Each named move below is a turn or a mirror, shown by a few rows before and after it. Which moves, in which order, take the first row of each later pair to the second? The first pair is answered.
K526 (before => after):
[ 27.4   5.4  27.3  -6.1  28.4   7.3  11.5  -2.1 -16.4 -16.4   1.8] => [ 29.9  18.4  20.4  -3.5  26.2   6.5  14.3  -2.1  -9.5 -18.7   0.8]
[-21.0 -41.5  14.8 -13.0  29.1  37.9  -0.5  33.9 -23.5  -1.2  -7.8] => [  7.6  48.3 -27.5   5.7  12.2  28.4  17.9  34.2  28.5 -10.4 -13.2]
[  8.5   3.2   0.7   8.3  -3.9 -21.6  -7.0 -21.7  -5.5   6.1  -3.9] => [  6.8  -3.2   3.1   6.7  -0.7 -20.2  -8.3 -20.3  -9.2   6.7  -4.3]
K432 (before => after):
[-23.3 -14.5  -4.3  26.3 -12.7 -14.9   1.9  -3.6  27.7  -6.9 -11.4] => [-29.7 -17.2  -5.2  22.6  -6.1  -3.9   7.5   5.6  25.9  -5.3 -17.8]
[ 10.3 -33.1   3.5   9.8   6.2 -11.7   4.8 -37.9 -13.8  39.0  -6.7] => [ -1.5 -38.3   1.8   2.9  17.6   7.2  14.0 -22.4 -17.6  41.7 -15.6]
[-27.6 -30.9   3.8  -7.4  -6.5  15.3  13.6   2.5  34.7 -11.8   8.6] => [-15.0 -26.7   4.5   1.1 -19.9  -5.8   5.6 -15.4  38.2 -15.3  21.0]
K165 (before => after):
[-14.2  -7.1 -18.2   9.3   5.0  -7.6  13.3 -25.3  31.9  26.9 -10.2] => [-11.2  -3.3 -14.3   4.0  16.8   4.0  22.8 -17.9  35.7  21.3 -12.4]
[ 16.5 -36.9  25.9  14.4  15.1 -13.0  11.1 -39.7  -8.4   1.1   9.4] => [  9.0 -32.9  12.8  22.3  -2.2 -23.3   6.4 -44.9   6.6   4.0  16.5]
[  3.3 -19.0  20.6 -20.2 -11.0  12.2  -4.5  -8.3  13.2 -11.1  35.8] => [  3.7 -20.7  21.5 -20.6  -9.0  14.2  -3.1  -6.0  10.7 -11.6  35.2]
[  3.6  29.6 -19.8  -7.3  -3.4  28.1   3.5  24.8  -4.1   3.5 -23.1] => [  7.6  21.7 -11.5 -10.1   2.3  28.8  -0.4  20.5 -22.8   6.9 -27.8]
Pairs:
Between the rows of a pair lie two moves.
[ 17.3  33.0  -2.9  -1.4  -4.3  -5.4 -15.5   3.2   5.3  -7.9   4.7] => [ 21.9  30.2   5.7  -4.7   7.4  -0.1 -11.6   6.1  -5.4  -9.2   0.3]  K165 K165
[ -9.6  31.3 -14.5   8.9 -16.9  -9.9  -2.6  -7.3  -0.2  -2.6 -12.2] => [-25.8 -17.7  11.6  -6.7   0.1   5.0  -5.4   1.2 -24.8  -1.9 -11.3]  K165 K526
[ -9.0   4.0  -5.1  -5.6  -8.0  13.4 -10.6  18.3  18.2 -10.6   3.6] => [-10.1 -15.7   5.3  -4.9 -11.3   3.0 -21.0   6.5   7.5  -8.9  11.2]  K432 K526
[-23.4   2.5 -16.8   0.2 -14.5   8.3   9.9   8.3  -3.3  30.1 -26.0] => [ -4.3  12.7 -17.2  12.0 -29.1 -20.9  -1.4 -16.7   6.8  24.6  -7.9]  K165 K432
[-37.7  13.9 -18.6 -21.7  -2.1  36.9  26.1  34.9 -10.7  -3.4  -4.2] => [-30.9  -8.7  -7.5 -18.6  -4.4  24.1   8.0  18.6 -56.9  10.6 -11.1]  K165 K165
[ 21.5  19.9 -10.7  -1.4 -29.7  -8.0 -30.4   8.7 -12.3 -16.4  25.5] => [ -2.7 -14.3   2.3 -17.1  -8.3  22.7 -24.1  32.6 -33.3  -9.6  11.4]  K526 K432
[ -9.1   8.6 -14.4  -0.9   9.9   2.2  16.5  -1.9  10.4   8.7 -12.1] => [-16.5 -15.0  -5.0  -3.1   9.6   0.8   8.0  -5.8  -4.5  14.2 -10.9]  K526 K165
[  6.3   7.3   7.4  13.3  -6.2 -22.1  -0.2  -8.0  -9.9   8.7 -12.9] => [-12.3   6.3  -1.6   5.4   3.4   2.6  13.0  13.7  -0.9   9.6 -24.8]  K165 K432
[-14.5   7.5 -21.7  -0.4 -17.2  10.0  -7.2  13.4   6.9   4.2  -3.4] => [-17.1 -17.2  -7.9  -2.1 -18.0   2.9 -17.3   3.4  -5.9   7.2   4.4]  K432 K526
[-10.0 -16.6   8.9 -25.4   9.5  16.1  -4.9  23.4   0.8 -14.6  20.1] => [  6.7 -19.4  12.6 -16.6  -5.8 -11.6 -22.6  -0.9 -11.5 -13.1  30.4]  K165 K432
[ -5.2 -11.9  -5.5 -10.8  -1.2  31.4 -17.9  27.6  20.1   0.5  -3.4] => [ 22.7  -7.8   5.0   2.9 -17.6  -7.9 -36.8  -8.9  13.5  -3.7  14.6]  K165 K432
[ 20.2  40.3 -24.4  18.6 -19.0   1.6 -33.6   0.8 -54.2  25.8 -19.6] => [ -7.9 -17.5  -8.2   8.9 -22.3   4.6 -46.7   1.4 -65.6  31.3  -8.5]  K165 K526
[ -1.1 -20.8  19.1  -3.0  22.9   8.1   0.8   1.6 -28.4  -5.1   1.0] => [-13.5 -20.4  -3.8  11.7 -18.8 -18.1 -17.4 -15.7 -10.2   6.3  14.0]  K165 K165
[ 25.4  27.8   0.0  10.4 -16.6  -3.4 -17.6  -1.9 -25.5  -8.9  12.2] => [  6.7  12.5  -2.7   2.1  -6.4  17.6 -13.3  17.2 -45.2   3.4  -4.5]  K432 K165
[ -3.3  -1.5  17.0  -8.1  -4.7  11.3 -17.6  30.1   4.7   4.6  -2.5] => [  9.5  18.0  10.6   0.5 -15.7  -4.3 -21.0  18.8  16.4   3.3   3.9]  K526 K432
[-14.6 -14.8  -3.2  16.8   9.1 -13.5   2.1 -28.0 -10.7  26.1 -28.6] => [-23.2   0.9 -19.0  19.4  -1.0 -10.3  10.5 -21.6  28.2  19.4 -20.5]  K165 K165
[ -3.8 -28.8  21.5  -9.9  -3.2 -13.3 -13.6  11.3 -14.4  -5.1  -5.7] => [-15.1 -31.5  13.6 -11.2  -8.7  -8.5 -11.2  18.2  -6.3  -0.5  -6.8]  K165 K432
[ -4.5 -17.5  29.3   2.2  -6.8  -5.7  10.0 -12.7  29.8 -15.4  22.0] => [  3.8  -5.1  31.5   1.8   7.5   2.8  19.4  -6.7  31.3 -21.2  17.3]  K526 K165
[ 33.1  33.0  -1.8  21.0  -2.1 -34.5   4.4 -31.6  -7.8  40.7 -24.7] => [  1.1   7.3   3.2  -0.1  28.5  16.0  23.0   8.2 -23.7  48.6 -50.4]  K432 K526
[-65.5 -61.9   7.2   4.8 -27.2   5.4  -7.0   2.2 -17.1  43.1   3.2] => [-43.2  41.7 -43.1  20.2 -35.9  11.6  22.4  19.5  41.9  33.4 -13.9]  K526 K432
[ 16.3 -23.2  30.1   3.4  -4.2 -19.9  -5.0 -17.8 -13.1 -21.2  21.5] => [ 17.5   1.0  11.9  12.4 -20.2 -28.8  -2.5 -19.4  12.2 -21.7  27.0]  K165 K526
[-20.3 -11.2  -0.1   3.2   3.3  21.2 -16.9  16.4 -17.2   8.3   6.4] => [  0.4  13.7  -6.9  17.0 -15.1  -9.2 -25.7  -8.0  -2.8   2.8  21.7]  K432 K526
[-16.9 -29.2   4.1  -9.5 -11.0   4.9   2.9   8.5 -19.8  12.0  14.4] => [-23.3 -20.1  -9.4  -8.0 -21.1   3.3   6.0   9.4   5.3   9.0  20.7]  K165 K165
[ 17.3   7.5  -2.5  -3.8 -10.0 -16.4 -12.9  -7.6   1.4  -2.4  22.1] => [ -5.0 -15.0   4.2 -17.7   9.1  15.5  -3.2  17.1 -12.7   3.5   6.7]  K526 K432
[ 31.4  73.5 -35.2  10.0 -26.9  -0.7  -5.6  13.2 -25.1   4.0 -20.6] => [ 36.0  74.8 -27.7   5.4 -11.1   9.9   1.8  19.9 -30.0  -1.8 -24.8]  K165 K165
[  0.5  11.2  -3.0   1.1   9.7  28.9  14.7  -7.6  -0.9  11.7 -35.8] => [  2.1   0.7  -5.1   6.1  -4.3  14.0  -0.4 -20.5 -17.8  20.8 -34.2]  K165 K165
[-18.8 -24.3  -4.3   1.8   5.1  24.5 -11.3  20.9  61.6  -3.2  21.7] => [-13.4 -35.2   4.1   6.7  -4.1   4.6 -24.0   2.6  56.1  -4.6  33.6]  K432 K526
[ 10.6  20.9  -0.7  15.1   0.5  17.9 -12.9   9.9 -12.1 -16.0  -8.6] => [  6.3  -3.2  11.5  14.3   2.1  15.3 -19.2   5.2 -25.6 -13.3  -4.1]  K432 K526
[ 28.7  25.2  -3.5  14.6  -1.1 -19.9  13.9 -26.8  19.7  -7.5   9.9] => [ 10.0 -34.2  29.2  -4.0  22.9  -4.8   9.4 -19.7 -15.6  -6.2  10.5]  K165 K526
[-30.8 -10.2   8.6 -12.5  -5.0  17.1  11.9  17.1   8.7 -19.3   8.0] => [ -5.3  -7.6  17.1   0.3 -18.4 -20.1  -7.4 -15.5  -1.4 -22.6  24.4]  K165 K432
[ -9.9  13.7 -19.7  -4.5  -9.6  14.8  12.3   9.9  13.1  11.3   5.6] => [ -0.5   5.4  -3.7 -12.4  13.2  23.5  16.1  12.2 -14.5  10.9  -3.7]  K165 K165
[-23.7 -29.7  -6.7 -11.2 -26.1  27.7 -35.1  34.2 -14.9 -22.6  33.8] => [-14.0 -13.5 -10.3  -5.9 -34.8  15.5 -34.8  24.8  10.5 -31.9  47.5]  K432 K165
[ 13.3  32.0  -2.6  13.5  21.0  -9.3  33.5 -17.2  35.3   3.0 -18.3] => [ 23.9  28.6  11.4  12.3  32.6  -9.9  32.1 -23.1  13.4   0.8 -20.2]  K165 K432
[ -0.7 -24.3  28.8  -9.3  14.1  10.7  17.1  -2.9 -10.4   7.1  -8.3] => [ 24.5  13.5  14.8   7.2  -7.4 -18.7  11.2 -23.9  12.2  -0.1   3.6]  K432 K526
[ -9.4   6.3  -2.9  -7.9   3.3  -3.5 -23.6 -12.6 -30.8 -11.5   6.1] => [-27.0   4.4 -12.8 -12.3   4.8  13.9 -14.6   5.3 -22.5  -7.5  -1.0]  K165 K432
[  4.8 -17.0  13.7  -0.6   7.8  13.3   7.6   3.8  19.1 -13.8  17.1] => [ 13.1 -19.9  19.6   2.0   6.1   3.4   2.0  -6.3   5.9 -12.7  19.5]  K165 K432
[-12.3 -25.4   9.3  13.0 -21.0   9.5 -30.5  12.5 -41.2  -2.0  21.0] => [ -8.4  34.1 -22.8  14.1 -14.2  32.1  -5.0  37.3  -9.4  -5.0   1.2]  K526 K432
[ 22.0  34.9  -2.3   5.5  21.6  34.2 -11.4  37.9 -33.2   1.8  -8.5] => [ 25.9  31.1  -4.8  13.2   8.8  19.0 -24.1  23.7 -48.6  10.5  -8.4]  K165 K526
[ 12.6  40.9 -24.8  18.6 -36.4 -10.2 -15.0  -6.3  -6.1  -1.7  -1.6] => [-17.8 -39.5  16.8  -6.6  -7.2  14.7 -19.8   6.4 -40.0  -1.2   4.8]  K165 K526
[ 17.0  -6.6   4.5  -1.9  -4.2 -15.7 -11.0 -25.3 -23.8 -12.5  -1.7] => [ -1.3   2.4  -5.4 -12.3  15.8  20.8   9.1   8.6 -19.0 -10.0 -23.8]  K526 K432
